x = 89,75,130,65,32,207,160,215,168,141,27,156,246,14,149
x[0]: 89
x[1]: 75
x[4]: 32

X =
392	199	99	85	82	113	443	65	379	-26	118	468	218	-581
-74	238	367	117	-26	434	-132	-53	42	495	445	83	148	190
-106	345	-117	54	-12	86	99	98	48	228	295	169	-34	-62
-173	610	272	-28	-181	117	236	-155	322	473	638	-30	-135	181
132	179	51	290	97	303	91	11	-16	-42	205	198	203	33
-37	-98	528	-168	14	-6	0	377	163	448	21	-98	353	660
-243	74	383	-182	187	162	149	444	-42	527	-71	-238	9	156
-163	92	294	-53	4	72	-12	34	-83	772	349	-145	-99	541
109	-153	115	-145	249	96	78	204	252	-45	-37	-176	298	116
X[-9,-14] = 392
X[-7,1] = 345
X[8,-8] = 78
X[:, -3] = [468, 83, 169, -30, 198, -98, -238, -145, -176]
X[1,-8] = -132
X[-1] = [109, -153, 115, -145, 249, 96, 78, 204, 252, -45, -37, -176, 298, 116]
X[-4,2] = 528
X[3,-1] = 181
X[7,-6] = -83
X[2,-5] = 228
X[:, 1] = [199, 238, 345, 610, 179, -98, 74, 92, -153]
X[6,4] = 187
X[-8,-14] = -74
X[0] = [392, 199, 99, 85, 82, 113, 443, 65, 379, -26, 118, 468, 218, -581]
X[:, -11] = [85, 117, 54, -28, 290, -168, -182, -53, -145]
X[2,-1] = -62
X[-5,-6] = -16
X[:, -2] = [218, 148, -34, -135, 203, 353, 9, -99, 298]
X[-3,-1] = 156
X[0,-3] = 468
X[4,-4] = 205
X[8,-10] = 249
X[3,7] = -155
X[0,5] = 113
X[:, -12] = [99, 367, -117, 272, 51, 528, 383, 294, 115]
X[7,11] = -145
X[1,-3] = 83
X[3,10] = 638
X[:, 13] = [-581, 190, -62, 181, 33, 660, 156, 541, 116]
X[:, -9] = [113, 434, 86, 117, 303, -6, 162, 72, 96]
X[1,-12] = 367
X[6,-8] = 149
X[6] = [-243, 74, 383, -182, 187, 162, 149, 444, -42, 527, -71, -238, 9, 156]
X[4,-5] = -42

data =
[[-0.07  0.00 -0.08  0.07 -0.18]
 [-0.09 -0.08 -0.04 -0.05 -0.01]
 [ 0.03 -0.07  0.00 -0.08 -0.19]
 [-0.15 -0.03 -0.08 -0.04  0.01]
 [ 0.11 -0.01 -0.09  0.03 -0.17]
 [-0.20 -0.07 -0.03  0.05 -0.14]
 [-0.08 -0.08 -0.05  0.02 -0.07]
 [ 0.08  0.06 -0.16  0.18 -0.09]
 [-0.01 -0.03 -0.06 -0.10 -0.03]
 [-0.03  0.07 -0.14 -0.04 -0.01]
 [ 0.02 -0.15 -0.02 -0.05  0.03]
 [-0.04 -0.12 -0.02 -0.05  0.04]
 [-0.03 -0.16 -0.01 -0.01  0.02]
 [-0.07 -0.09  0.01 -0.15 -0.04]]
data[0, 0]: -0.07
data[8, 4]: -0.03
data[8, 0]: -0.01
data[4, 2]: -0.09
data[5, 0]: -0.20
data[5, 3]: 0.05
data[3, 1]: -0.03
data[8, 1]: -0.03
data[12, 2]: -0.01
data[2]: [0.03, -0.07, 0.00, -0.08, -0.19]
data[9, 1]: 0.07
data[:, 2]: [-0.08, -0.04, 0.00, -0.08, -0.09, -0.03, -0.05, -0.16, -0.06, -0.14, -0.02, -0.02, -0.01, 0.01]
data[11, 0]: -0.04
data[13, 0]: -0.07
data[4, 0]: 0.11
data[12, 3]: -0.01
data[8]: [-0.01, -0.03, -0.06, -0.10, -0.03]
data[3, 2]: -0.08
data[10, 1]: -0.15
data[5, 2]: -0.03
data[1, 2]: -0.04
data[9, 4]: -0.01
data[0, 1]: 0.00
data[1, 4]: -0.01
data[0, 2]: -0.08
data[2, 2]: 0.00
data[7, 2]: -0.16
data[6, 4]: -0.07
data[1, 1]: -0.08
data[4, 3]: 0.03
data[6]: [-0.08, -0.08, -0.05, 0.02, -0.07]
data[7, 0]: 0.08
data[:, 1]: [0.00, -0.08, -0.07, -0.03, -0.01, -0.07, -0.08, 0.06, -0.03, 0.07, -0.15, -0.12, -0.16, -0.09]
data[13, 3]: -0.15
data[13, 1]: -0.09
data[11, 4]: 0.04

arr = [[3, -20, -26, 24, 7, -5, 9, -12, -6, 4, -2, 11, -30], [5, -13, -30, 32, 9, -7, 14, -6, -11, 5, 0, 16, -32], [5, -3, -26, 19, 14, 3, 25, -7, 4, 2, 4, 25, -27], [12, 4, -32, 23, 19, -3, 25, -5, -9, -6, 3, 20, -33], [10, 7, -29, 27, 18, -5, 8, -4, -7, -5, 1, 27, -25], [9, 6, -28, 24, 14, -4, 30, -4, -3, -7, 4, 20, -34]]
arr[-6,0] -> 3
arr[3] -> [12, 4, -32, 23, 19, -3, 25, -5, -9, -6, 3, 20, -33]
arr[-5,-5] -> -11
arr[-4,6] -> 25
arr[-2,-13] -> 10
arr[-5,0] -> 5
arr[2,-8] -> 3
arr[4,9] -> -5
arr[-1,-1] -> -34
arr[-4,2] -> -26
arr[-6,3] -> 24
arr[-2,10] -> 1
arr[3,-9] -> 19
arr[5,6] -> 30
arr[-4] -> [5, -3, -26, 19, 14, 3, 25, -7, 4, 2, 4, 25, -27]
arr[5,2] -> -28
arr[-1,-10] -> 24
arr[5,0] -> 9
arr[:, -13] -> [3, 5, 5, 12, 10, 9]
arr[-5] -> [5, -13, -30, 32, 9, -7, 14, -6, -11, 5, 0, 16, -32]
arr[-3,-8] -> -3
arr[-3,-7] -> 25
arr[3,-2] -> 20
arr[4,3] -> 27
arr[5,-5] -> -3
arr[5,-9] -> 14
arr[3,1] -> 4
arr[-6,-9] -> 7
arr[-5,-3] -> 0
arr[-5,6] -> 14
arr[4] -> [10, 7, -29, 27, 18, -5, 8, -4, -7, -5, 1, 27, -25]
arr[3,9] -> -6

a = 96.8	-26.7	59.8	105.9	167.6	-31.0	-182.6	-81.7	82.0	-102.4
a[0] = 96.8
a[-9] = -26.7
a[-5] = -31.0
a[-8] = 59.8
a[-3] = -81.7
a[-1] = -102.4

M =
[[169 171 173 171 149 172 176 154 179 164 187 177 168 168 162 188]
 [ 35  35 157 155  63 152  27 142 156  36   7  29 144  27 144  17]
 [ 82  81 192 193  92 187  79 163 186  85  73  77 175  82 172  72]]
M[0, 0] -> 169
M[2] -> [82, 81, 192, 193, 92, 187, 79, 163, 186, 85, 73, 77, 175, 82, 172, 72]
M[1, 4] -> 63
M[1, 15] -> 17
M[:, 12] -> [168, 144, 175]
M[:, 11] -> [177, 29, 77]
M[0, 11] -> 177
M[1, 0] -> 35
M[2, 4] -> 92
M[0, 9] -> 164
M[1, 14] -> 144
M[1, 3] -> 155
M[2, 1] -> 81
M[1, 7] -> 142
M[0, 7] -> 154
M[1, 2] -> 157

m = ((26, 5, 14, -4, -6, -5, -39, -18, -9, -12, 25, -12, 4), (-12, 18, -3, -23, -32, -3, -33, -20, -24, -18, 7, -6, -16), (3, -12, 37, 3, 23, -26, 12, -13, 23, 7, -6, -1, 9), (6, -31, -3, 23, -4, 35, 7, -25, -2, -8, 25, 15, 32))
Indices start at 0.
(0, 0) = 26
(1, 6) = -33
(0, 6) = -39
(2, 4) = 23
(1, 7) = -20
(1, 9) = -18
(3, 6) = 7
(3, 10) = 25
(1, 3) = -23
(3, 0) = 6
(3, 3) = 23
(2, 10) = -6
(2, 8) = 23
(0, 9) = -12
(3, 1) = -31
(2, 3) = 3
(0, 11) = -12
(1, 11) = -6
(1, 4) = -32
(0, 1) = 5
(1, 2) = -3
(3, 12) = 32
(2, 2) = 37
(2, 11) = -1
